In the data rows, zero lies at 4.5, halfway between 4 and 5.
Here are some points:
[3 6 7 5 6 3 6 7 1 3 4 3 4 3 3 6 2 2 5 4 2 9 9 4]
[4 6 8 5 5 2 6 7 2 3 3 3 4 4 2 6 2 2 5 4 4 8 8 4]
[1 5 7 4 4 2 7 6 3 3 4 2 4 5 1 4 3 1 5 5 3 7 8 4]
[4 6 8 6 5 1 8 7 0 2 3 3 4 6 2 4 3 3 5 5 4 6 7 5]
[3 5 7 6 5 2 8 7 3 3 3 3 5 4 1 4 4 1 5 6 5 8 7 6]
[3 6 7 6 4 1 6 6 4 2 4 3 5 6 0 3 4 2 4 5 3 7 7 8]
[3 7 7 7 4 1 5 7 4 3 2 3 6 6 1 2 5 2 5 7 6 7 4 7]
[4 8 5 7 4 2 6 3 4 3 3 2 5 7 1 2 7 2 4 6 5 7 4 5]
[4 8 5 6 6 2 5 7 5 3 2 3 5 6 3 3 7 5 4 5 6 7 3 7]
[4 6 5 7 4 2 4 6 6 2 2 3 5 5 2 2 8 2 3 6 5 7 2 5]
[4 8 4 7 4 3 2 8 4 3 1 5 5 6 2 2 7 4 3 6 5 7 3 5]
[3 8 4 7 4 4 3 5 6 3 2 4 5 4 3 1 8 4 3 6 6 7 2 4]
[3 7 3 6 4 4 2 5 6 3 2 4 7 7 2 3 7 4 4 6 6 9 4 4]
[5 8 2 7 2 3 3 3 6 2 2 5 6 4 3 2 7 6 2 6 5 6 2 4]
[5 9 3 6 3 5 3 5 6 3 4 4 5 5 4 2 7 8 2 6 6 7 3 4]
[5 8 3 7 3 5 2 3 7 3 5 4 5 6 4 2 6 5 3 6 7 6 2 3]
[6 7 0 4 2 7 2 5 6 4 5 3 5 6 4 4 6 6 3 7 6 4 2 3]
[6 5 3 5 2 7 1 3 8 5 6 5 6 5 6 4 6 5 2 6 7 4 2 4]
[7 8 2 5 3 8 1 3 5 4 5 5 5 5 6 5 5 7 3 7 6 4 2 3]
[6 5 3 5 2 8 1 2 2 4 5 6 4 5 6 4 5 6 5 6 6 2 2 4]
[5 5 3 5 3 9 1 3 5 7 5 5 4 6 6 5 4 7 4 6 7 4 2 3]
[6 4 3 5 2 8 1 1 4 6 5 6 5 5 5 4 4 7 5 6 6 2 2 3]
[7 4 3 5 2 8 2 2 5 6 5 5 4 5 6 6 3 7 4 7 6 2 2 4]
[6 2 2 4 3 9 2 3 5 6 5 6 4 5 7 5 3 6 5 5 4 2 2 5]
[6 2 3 5 3 9 3 2 5 7 5 6 5 4 6 4 2 6 3 6 4 3 3 5]
[5 1 5 5 2 9 2 2 5 7 6 7 3 4 6 5 4 6 4 6 5 4 4 6]
[6 2 4 4 2 9 3 3 6 8 5 7 3 4 5 5 3 6 5 6 3 3 4 5]
[6 2 6 5 4 9 2 1 5 7 6 5 3 3 5 4 4 6 4 5 2 3 3 6]
[4 1 4 5 5 7 3 2 5 8 5 7 4 1 5 5 3 7 3 5 3 3 4 4]
[7 1 4 3 5 7 3 2 5 8 4 8 3 3 6 6 3 4 4 5 2 3 4 7]
[5 1 5 4 7 7 3 2 5 7 4 6 3 3 6 5 4 8 5 4 3 3 4 6]
[5 1 4 4 7 5 5 2 5 7 4 6 4 3 5 6 2 6 5 3 2 2 4 6]
[5 1 4 5 7 5 4 2 4 7 3 6 3 1 5 6 3 7 4 4 2 2 4 6]
[3 1 5 3 7 6 5 2 5 7 5 6 4 2 6 6 4 5 6 4 3 3 5 6]
[4 2 5 3 7 6 6 4 4 8 4 6 3 2 7 6 3 5 5 3 2 2 6 5]
[3 2 6 4 7 6 5 3 5 7 5 5 3 2 8 6 3 4 5 3 2 3 6 6]
[4 2 4 3 7 6 7 3 3 6 5 5 3 3 7 6 1 4 6 3 3 3 6 6]
[4 3 6 4 7 6 6 3 4 6 4 6 3 2 6 6 3 5 6 2 2 4 8 6]
[2 4 7 4 7 6 7 5 3 2 5 4 3 3 6 7 2 3 5 3 3 6 9 4]
[5 4 7 1 6 5 7 5 3 5 6 5 3 3 5 6 2 4 4 2 3 6 9 5]
[2 5 7 4 5 5 6 6 2 5 5 4 3 3 4 6 1 2 5 3 3 6 9 5]
[3 6 8 3 5 4 5 6 2 3 5 3 3 3 5 8 2 3 7 2 3 7 8 4]
[3 4 7 4 6 3 7 8 3 4 4 3 4 3 4 5 2 2 3 3 3 7 9 4]
[2 5 8 5 5 2 7 6 3 3 4 3 3 4 3 4 3 3 5 4 2 7 9 4]
[3 7 8 5 5 2 8 7 3 3 4 3 3 3 3 5 5 2 4 4 4 8 8 5]
[2 7 8 7 5 2 7 7 2 3 3 2 5 5 2 5 4 3 6 5 4 7 7 5]
[3 6 8 5 5 1 6 8 2 3 3 1 5 5 2 4 6 2 5 5 5 6 7 5]
[3 5 8 6 4 2 6 6 4 2 3 3 6 6 1 4 5 2 4 6 5 7 6 6]
[4 6 6 6 4 2 7 6 5 3 2 3 7 6 1 3 6 2 4 5 5 8 5 8]
[3 7 6 6 5 2 6 6 4 4 3 3 5 6 1 2 6 2 4 6 8 7 4 6]
[1 7 5 5 5 1 3 6 4 3 3 3 7 6 1 2 8 3 3 6 5 7 5 5]
[3 8 5 7 4 1 4 6 6 3 2 3 5 6 3 2 7 2 3 6 5 4 3 7]
[4 8 5 7 4 2 3 6 6 3 3 4 6 7 2 1 8 4 4 6 5 8 3 6]
[4 7 4 7 4 2 3 4 6 3 2 3 5 6 2 0 6 4 3 5 6 7 2 5]
[5 7 4 7 4 3 2 5 6 2 4 5 4 6 2 1 7 5 3 8 6 7 2 4]
[5 8 3 7 3 4 3 5 6 3 3 6 6 6 3 1 7 8 4 6 6 5 3 3]
[5 7 5 6 3 3 3 5 6 3 4 5 6 5 3 2 8 6 3 6 8 7 3 3]
[2 6 3 5 3 4 2 4 6 1 4 5 5 6 4 1 8 5 2 5 6 6 3 3]
[5 7 3 5 2 6 2 4 6 3 5 7 4 6 4 3 6 6 1 7 6 5 3 3]
[5 7 2 5 3 8 3 4 6 4 5 5 6 7 4 3 7 5 2 7 7 4 2 3]
[6 5 3 5 2 6 1 1 6 4 6 4 5 7 6 4 4 6 3 6 7 3 2 5]
[6 6 3 5 3 8 2 1 5 5 5 5 5 6 6 4 4 6 5 6 7 3 1 3]
[7 6 3 5 3 8 2 1 5 5 5 4 5 5 6 4 6 6 4 6 6 2 3 3]
[7 4 3 4 3 9 2 3 5 6 5 5 4 6 6 4 5 5 4 7 6 1 2 3]
[7 4 3 4 1 9 2 3 5 5 5 6 3 6 5 3 3 5 4 6 5 1 2 4]
[5 3 4 4 2 9 1 2 5 7 5 6 4 3 6 5 3 7 5 5 5 1 2 3]
[5 3 4 6 1 9 2 3 5 7 5 6 3 6 5 5 3 7 5 6 5 2 3 5]
[7 3 3 4 3 9 3 3 6 6 5 7 3 5 5 5 2 7 3 5 5 3 3 6]
[3 2 4 5 4 8 1 2 4 7 4 6 6 5 6 5 3 6 4 5 2 3 3 6]
[5 1 4 4 4 9 3 3 5 8 5 7 3 4 5 5 3 6 5 6 4 3 3 6]
[6 0 5 4 5 7 3 3 5 9 5 6 3 3 6 5 3 6 3 5 4 3 3 6]
[5 0 4 5 5 7 4 2 5 8 5 6 4 2 5 5 3 7 4 5 2 2 4 6]
[5 1 5 4 5 6 4 3 5 9 4 7 3 2 5 6 4 6 4 4 2 3 5 7]
[6 0 6 5 6 7 5 4 5 6 4 6 2 2 5 6 3 7 3 5 2 3 5 6]
[4 0 5 5 7 6 5 3 6 6 5 6 2 2 6 6 3 6 5 4 2 3 5 7]
[4 3 2 4 7 7 6 2 5 7 4 7 4 2 6 6 4 4 6 3 0 3 5 6]
[3 1 5 3 7 6 6 3 5 7 3 6 4 2 7 6 4 7 6 3 2 4 6 6]
[4 3 6 9 4 4 7 5 3 2 3 3 5 6 5 6 5 3 4 4 8 3 4 4]
[5 4 5 9 4 4 5 5 3 4 3 3 5 6 4 4 5 3 3 4 9 2 6 6]
[6 3 5 9 4 4 5 5 4 4 3 4 5 7 4 3 5 3 3 4 9 3 4 5]
[6 5 3 9 3 3 4 5 5 4 3 3 4 6 4 4 6 4 4 4 9 3 4 5]
[4 3 3 9 3 4 4 6 6 4 3 4 6 7 2 2 5 5 3 4 8 4 4 5]
[5 3 3 9 4 3 4 6 6 3 4 3 6 6 2 3 6 5 3 4 8 3 4 4]
[5 4 2 9 4 3 3 6 5 4 4 3 6 6 2 2 5 5 4 3 8 3 5 3]
[6 4 3 8 3 4 3 6 6 5 5 3 5 6 2 3 5 6 2 4 8 4 5 3]
[5 4 1 9 3 3 2 6 6 4 5 4 6 5 2 3 5 6 4 4 8 4 4 3]
[5 3 1 8 4 5 2 6 6 4 5 5 5 6 2 4 5 7 4 4 8 5 4 3]
[5 3 0 9 3 5 3 6 7 3 5 5 5 5 3 3 4 6 4 4 7 5 6 3]
[5 3 1 8 3 6 2 7 8 4 5 5 4 4 2 4 4 6 5 5 7 5 6 3]
[5 4 1 8 4 5 1 5 8 2 5 6 4 4 2 4 4 6 3 4 6 4 5 3]
[5 4 1 9 4 5 1 5 6 4 5 5 4 5 2 4 1 5 4 4 6 5 6 3]
[6 4 0 8 3 6 1 4 8 5 5 6 3 5 2 6 3 5 4 5 5 4 7 3]
[6 4 0 8 3 7 1 4 7 5 5 6 4 5 2 4 2 5 4 5 5 3 6 3]
[6 4 1 7 2 8 1 4 7 5 5 5 3 5 3 5 1 6 4 7 4 6 7 2]
[6 4 2 8 3 8 2 4 6 5 3 4 2 4 2 4 0 7 4 6 3 5 7 4]
[6 5 2 5 3 9 3 3 7 4 6 5 4 4 4 5 0 6 4 5 4 6 6 4]
Then 12 other points, each followed by its number:
[5 5 3 5 1 8 3 3 7 5 6 5 1 5 4 4 0 6 3 5 3 5 6 5] 0
[6 5 4 3 2 8 3 2 7 5 6 5 2 3 5 5 0 6 4 7 4 7 6 5] 1
[7 5 4 3 2 7 5 3 6 5 5 4 0 3 5 6 0 6 4 6 1 6 5 6] 2
[6 5 6 2 3 8 5 3 6 6 5 5 0 3 7 5 1 6 3 8 1 7 5 6] 3
[5 5 6 1 3 7 6 4 5 5 5 4 0 3 6 6 2 6 3 6 1 6 5 7] 4
[5 5 6 0 4 5 7 4 5 6 5 4 0 3 7 6 2 5 4 6 2 6 5 6] 5
[5 5 7 1 4 5 7 3 5 5 5 4 1 3 7 6 2 6 5 5 1 7 5 7] 6
[4 5 7 0 5 4 7 3 5 4 6 4 1 3 7 6 5 5 4 5 2 6 6 7] 7
[5 6 8 0 4 4 7 3 5 4 6 4 2 3 6 6 3 5 5 5 2 5 5 7] 8
[5 6 7 0 5 2 8 3 5 3 6 3 2 3 7 6 4 5 5 5 2 5 5 5] 9
[5 5 8 0 5 3 7 3 4 3 6 3 3 3 7 6 5 4 5 4 1 5 5 5] 10
[5 6 8 0 4 3 7 2 4 2 6 4 4 2 7 6 6 5 5 5 1 5 5 5] 11
Which of these numbered points is nearest to each point below by angle, seen from the average point of the first points? Its number follows each.
[5 4 5 1 1 8 6 2 4 5 4 5 2 4 7 6 4 7 4 6 1 4 4 8] > 4
[5 5 8 0 5 4 7 2 2 1 6 4 5 3 7 5 6 5 6 5 2 4 5 3] > 11
[5 6 6 4 1 7 5 0 3 3 4 5 2 7 6 5 5 6 3 8 3 4 4 5] > 3
[5 5 6 3 2 7 4 3 6 5 5 8 1 2 5 5 0 6 4 7 2 7 4 6] > 3
[6 3 4 3 3 9 4 2 4 6 4 8 5 4 6 5 3 4 4 5 4 1 3 6] > 3
[6 0 1 8 5 5 4 5 5 6 4 5 5 2 5 6 4 6 5 3 3 2 5 6] > 2
[3 9 9 1 4 5 5 4 3 6 6 5 2 3 5 5 3 3 5 5 4 6 5 3] > 8
[6 4 5 1 3 6 6 3 6 7 6 4 0 3 7 6 3 5 5 5 2 6 6 6] > 5
[5 6 8 0 5 4 8 3 4 3 6 3 3 3 6 5 5 5 4 4 1 5 5 5] > 10
[4 6 7 0 4 4 6 4 5 5 6 3 2 3 6 6 4 5 2 6 4 7 5 6] > 7
[4 6 2 9 4 0 5 6 7 2 4 2 6 5 2 3 5 5 7 5 6 6 5 5] > 9
[6 3 1 9 4 5 1 6 8 3 5 5 3 5 3 3 4 5 3 4 5 4 6 3] > 0
[4 6 8 0 6 5 7 3 4 4 6 3 3 3 6 6 5 4 4 5 2 5 5 5] > 10
[5 0 2 7 5 6 4 4 5 7 4 5 5 3 5 6 4 6 5 2 3 2 5 7] > 2
[4 9 7 1 5 6 6 5 3 5 6 6 4 5 6 5 2 3 5 5 4 7 6 4] > 8
[5 6 6 2 3 6 4 3 6 3 5 4 1 4 4 5 0 5 3 9 6 6 5 4] > 1
[3 8 6 6 4 2 5 6 7 3 3 1 4 5 1 3 5 3 4 6 5 8 4 5] > 9
[2 9 7 4 2 2 6 3 3 2 4 3 4 6 6 3 7 4 5 7 2 6 3 7] > 11
[6 4 1 8 3 7 1 5 8 4 5 4 3 5 2 5 2 5 4 5 5 5 6 2] > 0
[6 0 3 4 4 6 3 3 5 7 5 7 4 3 6 6 2 5 4 4 4 2 4 5] > 2
[4 6 7 0 4 5 8 3 6 5 4 6 1 3 6 7 2 4 3 6 2 6 5 5] > 5
[4 9 4 6 1 2 4 5 5 3 4 5 5 7 4 2 9 5 4 7 4 6 1 6] > 11
[5 4 0 9 4 5 2 6 7 3 5 5 5 6 2 3 4 7 3 4 6 5 5 3] > 0
[4 8 6 0 4 5 4 5 6 6 5 5 3 3 5 7 3 4 8 4 5 7 7 3] > 8
[5 6 7 0 4 5 7 4 6 6 5 3 1 2 5 5 4 5 3 5 1 7 5 5] > 5
[4 5 3 9 4 1 7 6 4 2 4 2 5 5 2 4 3 4 4 6 6 5 5 5] > 9
[4 6 2 4 2 4 3 3 6 3 5 4 5 7 5 2 8 6 1 6 3 6 1 4] > 11
[4 6 6 0 4 3 8 3 5 3 6 2 3 2 7 5 4 5 5 4 2 6 5 5] > 9
[5 6 4 3 5 9 3 2 4 4 5 5 5 4 7 5 4 5 4 6 5 3 1 6] > 3
[4 5 6 2 3 7 4 4 5 6 5 5 1 3 5 5 1 6 2 7 2 9 5 6] > 3
[4 5 3 9 5 1 6 6 4 2 4 1 5 5 2 4 3 4 5 5 5 5 6 5] > 9
[4 5 7 0 4 5 6 4 4 4 5 4 1 4 6 6 3 5 3 6 2 7 5 5] > 5
[4 4 7 2 4 5 6 2 2 2 4 5 7 5 6 4 9 4 5 4 3 2 3 6] > 11
[2 5 5 4 6 6 5 6 3 6 6 6 5 5 5 6 4 2 6 2 5 2 7 1] > 10
[5 6 3 9 4 1 5 7 6 2 4 1 6 6 1 2 4 5 5 5 6 6 4 6] > 9
[4 5 3 9 3 1 6 6 4 2 4 1 6 5 3 4 4 5 6 5 6 5 5 5] > 9
[5 2 4 6 9 4 5 6 7 5 3 3 5 4 6 6 6 5 3 3 4 6 6 8] > 7
[5 2 6 1 4 6 7 1 4 4 4 5 3 3 7 6 4 6 6 6 0 3 4 7] > 6
[6 4 5 1 2 8 6 2 5 4 3 5 2 4 7 6 4 7 4 6 2 4 4 7] > 4
[1 4 5 0 4 3 5 7 3 6 5 6 5 6 5 7 7 2 6 4 5 5 4 3] > 10
[5 4 2 2 8 4 3 6 6 7 4 7 4 6 2 4 3 5 5 4 6 3 6 2] > 5
[7 5 3 4 2 9 4 2 6 6 6 4 2 3 4 5 0 5 4 6 3 6 6 3] > 1
[6 0 4 5 5 6 5 3 5 7 4 7 4 1 6 5 4 6 7 4 3 2 4 6] > 6
[6 5 2 3 3 6 4 3 6 4 6 4 8 4 6 3 6 5 5 4 6 4 0 6] > 11
[2 4 4 2 7 5 3 6 4 7 4 7 4 5 6 4 4 3 5 6 5 4 2 0] > 5
[5 3 0 8 3 5 2 7 6 5 6 4 6 6 2 4 4 6 3 4 6 5 4 3] > 0
[6 3 4 2 3 9 4 3 4 6 5 5 4 4 8 5 4 5 4 6 5 2 1 5] > 3
[5 4 2 5 3 5 5 3 5 3 7 4 7 4 7 2 7 6 4 4 5 3 0 7] > 11
[5 4 0 8 3 5 2 6 7 4 5 6 5 5 1 5 3 6 3 4 6 5 6 3] > 0
[4 3 2 2 7 4 2 5 6 7 4 7 6 6 3 4 6 4 3 4 7 5 6 3] > 7
[6 2 6 2 4 6 6 1 4 5 5 5 3 4 7 6 4 6 5 5 1 3 5 7] > 6
[5 6 5 0 5 3 6 4 7 5 6 4 2 3 6 5 3 5 4 5 4 8 9 5] > 7
[5 5 4 9 4 1 8 6 4 2 3 3 5 5 2 4 3 4 4 5 6 5 6 4] > 9
[3 8 8 2 5 6 5 5 3 5 6 6 2 4 8 5 3 4 5 4 5 5 5 2] > 8
[0 9 6 4 3 3 5 5 3 2 3 3 4 5 5 2 7 4 3 7 2 6 2 7] > 11
[3 7 3 5 7 3 3 8 7 4 4 4 5 5 2 5 3 4 4 3 6 4 6 3] > 9
[5 4 5 7 6 5 8 6 3 4 4 4 5 4 3 8 1 2 3 4 4 4 8 7] > 8
[7 4 3 3 3 7 4 1 5 6 6 6 6 5 7 4 4 8 5 5 5 3 1 5] > 1
[4 5 7 0 4 5 7 4 5 5 6 4 2 3 6 6 3 5 2 6 1 6 5 5] > 5
[5 3 1 8 4 6 1 7 6 6 6 5 6 6 2 4 4 7 3 4 6 4 5 4] > 0
[3 3 3 2 7 5 5 5 6 7 5 7 3 4 4 4 3 4 2 3 6 5 6 3] > 5
[4 3 3 5 9 3 6 5 4 6 3 3 4 3 6 7 3 4 3 2 4 5 6 7] > 7
[4 6 7 6 5 4 5 6 2 3 5 3 5 4 1 6 2 3 2 3 5 7 8 6] > 8
[5 7 2 4 4 5 5 3 5 3 6 5 7 5 7 2 7 6 3 5 4 5 0 6] > 11
[4 4 3 9 3 2 7 8 4 3 4 2 4 4 2 5 4 4 4 5 6 5 7 5] > 9
[6 5 0 8 4 6 1 5 6 3 5 5 4 5 1 4 2 5 3 3 6 6 7 3] > 0
[4 8 7 0 5 7 5 4 4 5 6 4 4 6 4 5 3 4 4 4 5 6 5 2] > 8
[6 4 6 2 2 9 6 2 4 4 4 3 2 4 7 5 4 6 3 7 1 4 4 7] > 4
[6 4 5 1 4 7 6 1 6 5 4 6 2 4 7 6 4 6 5 5 1 4 4 7] > 6
[3 7 6 2 5 5 4 6 5 6 8 3 3 5 5 4 1 4 4 3 5 7 5 3] > 5
[4 4 7 2 4 5 7 3 1 3 5 5 6 4 7 3 9 3 4 5 3 2 3 6] > 11
[5 0 3 8 7 4 4 4 4 8 4 6 4 1 5 6 3 4 7 3 3 3 5 6] > 6
[5 4 3 9 4 1 7 7 3 2 4 3 5 5 1 4 3 4 6 6 5 5 5 5] > 9
[1 6 6 1 1 4 3 6 3 6 5 5 2 5 6 6 4 4 3 4 6 7 5 2] > 5
[6 7 3 5 2 7 4 3 6 5 5 4 5 6 7 3 7 7 3 6 3 5 1 3] > 3
[5 0 4 6 6 5 4 4 4 8 6 8 5 4 5 6 3 4 5 4 3 3 4 9] > 6
[4 2 3 2 7 5 2 5 6 7 5 6 4 5 6 4 7 3 5 4 7 6 8 2] > 7
[5 1 3 6 6 6 5 4 4 7 4 6 5 2 5 6 3 4 2 3 5 2 6 5] > 5
[4 6 8 3 4 7 6 2 0 1 4 4 5 4 7 4 6 3 7 6 3 3 5 5] > 11
[5 5 7 0 4 5 7 4 7 4 5 6 1 3 6 6 3 5 5 5 2 6 5 7] > 8
[5 0 4 6 6 5 4 4 5 8 4 6 4 2 7 5 4 5 7 4 3 2 4 5] > 6
[3 8 9 2 5 6 4 4 0 5 4 5 2 4 7 4 3 3 5 6 5 6 6 4] > 8
[6 3 3 2 3 8 3 3 5 6 5 7 5 2 7 3 5 6 6 5 4 2 1 6] > 3
[5 0 2 8 5 6 3 4 5 7 4 5 5 2 5 6 4 7 6 3 2 3 5 6] > 2
[4 6 6 0 3 3 7 5 6 6 6 5 2 2 7 6 2 5 6 4 3 7 4 5] > 5
[7 3 3 5 4 8 2 1 5 4 6 6 6 4 7 3 4 5 5 4 6 3 1 5] > 1
[3 9 5 4 4 3 4 4 5 4 4 4 5 6 2 2 4 4 3 6 4 9 3 6] > 8
[5 0 3 7 5 6 4 4 4 6 5 6 4 2 5 6 2 4 4 4 4 2 4 7] > 2
[6 5 6 2 2 7 7 2 5 4 4 5 2 5 7 6 5 7 3 7 1 5 4 7] > 4
[4 3 0 8 2 4 2 7 6 4 7 4 6 5 2 3 4 6 3 4 6 5 6 4] > 0
[4 0 3 8 7 5 5 5 6 6 4 7 4 3 5 7 4 3 4 3 4 2 6 6] > 7
[7 8 6 5 0 6 5 2 3 3 5 5 1 7 5 4 6 6 3 7 3 5 4 4] > 3
[2 5 9 2 6 4 6 8 4 7 4 6 5 5 4 5 6 3 6 3 4 5 5 2] > 10
[4 4 6 3 5 5 5 3 2 2 4 5 9 6 6 4 9 4 4 5 4 2 3 6] > 11
[4 4 4 9 3 2 8 7 3 3 4 3 4 5 2 5 3 4 4 5 5 5 7 5] > 9
[5 0 4 6 6 8 5 3 4 7 5 7 4 3 4 4 4 5 5 4 4 2 4 6] > 3
[4 4 7 0 6 4 8 3 5 4 5 3 2 2 7 6 4 4 5 5 1 6 6 6] > 7
[5 5 1 8 4 6 2 5 6 5 5 4 3 5 2 5 1 7 4 5 5 6 6 3] > 0
[6 6 1 4 4 8 3 3 6 4 6 5 7 6 7 3 6 5 4 8 5 4 1 3] > 1
[3 5 3 9 4 1 6 6 5 3 4 1 6 5 2 3 4 5 4 5 5 6 5 6] > 9
[5 7 4 4 3 7 3 3 7 6 6 4 2 3 2 5 0 6 4 6 3 7 8 3] > 1
[5 6 5 4 4 7 4 2 7 4 5 4 2 3 4 6 1 7 2 7 3 4 5 7] > 2
[6 1 4 5 4 8 3 2 4 6 5 6 4 3 6 5 4 6 4 5 4 1 3 7] > 3
[5 3 6 1 3 7 5 1 4 4 4 5 2 4 7 7 4 7 4 5 1 3 4 8] > 4
[3 2 4 7 3 5 6 6 3 7 4 6 3 4 3 6 4 6 8 5 3 1 8 3] > 5
[3 8 7 0 4 5 7 5 4 7 5 5 3 5 4 3 3 4 5 5 5 7 6 3] > 5
[6 2 3 4 0 8 4 2 3 6 5 8 5 5 7 5 4 4 4 5 4 2 2 6] > 3
[5 1 3 3 7 3 2 7 4 6 4 5 7 7 3 6 6 4 2 3 5 3 4 2] > 10
[3 3 5 2 6 7 4 6 2 5 7 5 5 4 5 5 3 5 5 1 5 6 5 2] > 10
[6 4 5 2 2 8 6 1 4 3 3 5 2 4 7 6 4 7 4 7 1 4 3 7] > 4
[5 3 3 2 7 4 2 6 5 7 3 6 6 6 2 3 6 4 3 3 4 5 4 1] > 10
[5 6 6 4 3 7 6 2 3 3 4 4 1 7 5 6 5 7 3 9 3 5 4 7] > 4
[6 5 5 3 2 8 6 1 4 3 3 5 2 5 6 6 5 7 3 7 2 4 3 7] > 4
[4 9 4 4 3 8 4 3 4 3 4 4 4 7 5 4 5 6 1 6 5 6 3 3] > 3
[5 6 5 3 2 7 4 5 6 7 5 3 1 3 4 6 0 6 3 6 2 8 5 4] > 2
[4 9 3 7 2 4 4 5 4 2 3 3 4 8 4 3 9 4 4 6 3 7 2 3] > 11
[6 2 4 2 4 7 3 2 5 6 5 8 6 3 7 4 4 7 6 5 4 3 2 6] > 3
[6 0 3 4 5 6 4 3 4 7 4 6 4 1 5 5 3 6 6 4 3 1 3 6] > 2
[5 5 6 0 4 5 6 3 5 5 6 4 1 3 6 6 1 5 5 5 1 6 5 6] > 6
[3 8 5 4 2 4 5 4 6 2 5 4 4 6 6 2 8 4 3 8 3 5 1 6] > 11
[5 0 4 5 5 6 4 3 4 8 5 7 5 2 7 5 4 7 5 4 3 1 4 6] > 6
[4 6 6 1 3 6 6 4 6 5 6 2 2 2 4 7 2 6 3 6 2 6 5 4] > 4
[4 5 3 9 3 1 5 6 5 2 4 1 6 6 1 3 4 5 5 6 6 5 5 5] > 9
[4 2 4 6 3 5 6 5 2 7 4 7 3 3 6 6 4 7 7 4 2 0 6 3] > 5
[5 5 6 2 3 6 5 2 5 5 5 4 0 2 6 7 0 6 4 6 2 5 4 6] > 4
[4 8 4 4 2 9 4 6 4 5 6 5 3 5 7 5 5 6 3 7 6 4 2 6] > 3
[6 1 3 5 4 8 4 1 5 7 5 7 5 3 5 6 2 4 5 5 3 2 3 6] > 2
[6 5 5 2 6 4 5 6 7 5 4 5 0 4 4 4 2 6 2 5 1 9 5 4] > 5
[5 0 1 8 6 5 4 4 5 7 4 5 5 2 5 6 4 6 6 4 3 2 5 6] > 2
[4 5 4 2 7 8 1 5 3 7 5 6 5 6 5 4 1 3 5 3 6 5 6 2] > 1
[4 1 2 8 7 5 5 5 5 7 4 4 4 2 6 7 4 4 6 2 3 3 5 7] > 6
[4 5 8 1 3 4 3 5 5 5 5 4 2 3 4 8 5 4 3 6 2 9 4 6] > 7
[3 8 6 5 5 1 6 7 5 2 5 3 5 5 2 4 4 3 4 5 6 9 6 5] > 9
[6 1 5 6 5 6 3 3 4 8 5 8 5 2 6 4 3 6 7 4 3 2 3 5] > 3
[5 7 3 4 4 5 4 4 5 2 6 4 6 6 7 2 7 5 3 5 4 4 0 6] > 11
[4 8 6 3 9 3 3 6 7 5 5 6 3 5 4 4 3 4 5 4 6 7 6 1] > 9
[5 3 4 3 5 8 5 4 4 7 5 6 5 3 6 5 3 4 8 3 7 2 3 4] > 5
[6 3 4 4 4 9 3 2 4 6 5 7 5 4 6 5 3 5 4 5 6 2 2 6] > 1
[5 4 1 9 3 3 3 6 7 5 6 4 6 6 3 4 4 7 3 4 6 4 4 4] > 0
[4 2 3 9 3 3 7 8 3 5 3 5 3 4 3 6 3 5 6 4 4 2 8 4] > 2
[5 6 8 1 4 4 7 2 1 3 5 4 6 3 7 5 6 3 7 5 2 3 6 4] > 11
[5 1 3 5 5 6 3 3 4 9 5 6 4 2 7 6 4 4 5 4 4 2 3 6] > 5
[5 5 7 0 6 4 8 3 4 4 6 3 3 3 7 6 5 4 6 4 2 6 5 4] > 10
[6 0 1 8 5 6 3 4 5 6 3 5 5 3 5 6 4 5 6 2 4 2 5 7] > 2
[5 3 6 1 4 7 6 1 4 4 4 5 2 4 7 7 3 6 4 6 1 3 4 7] > 4
[4 0 3 6 6 4 4 3 4 8 4 6 3 1 5 5 5 5 6 3 1 2 6 6] > 7
[4 5 3 9 4 1 6 6 5 3 5 2 6 6 1 2 4 4 5 5 5 6 4 5] > 9
[6 2 3 3 3 9 5 2 4 6 4 6 6 4 7 4 4 6 8 5 4 2 2 5] > 3
[6 0 3 7 5 6 4 3 5 7 5 7 4 2 6 7 4 6 7 4 3 2 4 6] > 2
[5 8 6 7 5 1 5 9 5 1 1 3 4 5 2 3 4 3 7 7 4 7 5 5] > 9
[4 6 7 2 3 7 5 3 2 7 6 4 3 5 9 7 4 4 6 5 4 5 4 4] > 5
[6 0 4 6 7 7 4 3 4 8 5 7 5 2 6 5 4 4 5 4 3 4 4 6] > 3
[5 6 5 1 7 4 6 5 8 5 5 5 2 4 3 4 3 6 3 5 1 9 6 4] > 5
[5 4 0 8 4 6 1 5 7 4 5 5 4 5 2 4 3 5 4 5 5 5 8 2] > 0
[4 1 2 7 8 6 5 5 5 6 4 3 5 2 4 6 3 5 4 1 4 4 5 6] > 6
[6 4 1 8 3 4 3 6 6 4 6 4 6 6 3 3 4 6 4 4 8 2 4 4] > 0
[6 1 3 4 4 7 4 2 5 8 6 6 5 3 6 6 4 5 6 4 4 1 3 6] > 2
[4 6 9 0 5 5 6 2 3 3 5 3 6 3 8 5 6 5 5 5 2 4 4 5] > 11
[5 5 0 8 4 4 2 6 7 4 5 5 5 5 2 4 4 6 3 4 7 4 5 2] > 0
[5 6 7 0 5 3 8 4 5 4 6 3 3 1 5 6 4 5 5 4 2 7 5 5] > 9
[7 5 3 2 1 7 4 1 5 4 6 5 6 5 7 3 5 6 3 6 2 5 1 4] > 3
[5 6 3 4 7 3 3 5 8 4 4 4 3 4 3 5 2 6 2 4 2 9 7 5] > 2
[4 1 1 8 4 4 4 6 6 4 5 4 6 6 2 3 5 4 3 3 6 6 5 3] > 0
[5 0 4 7 6 6 4 4 4 7 5 7 4 2 7 6 4 5 5 4 4 2 4 7] > 6
[5 3 6 8 4 5 5 4 2 4 5 4 5 5 5 3 4 1 4 2 7 2 4 7] > 10
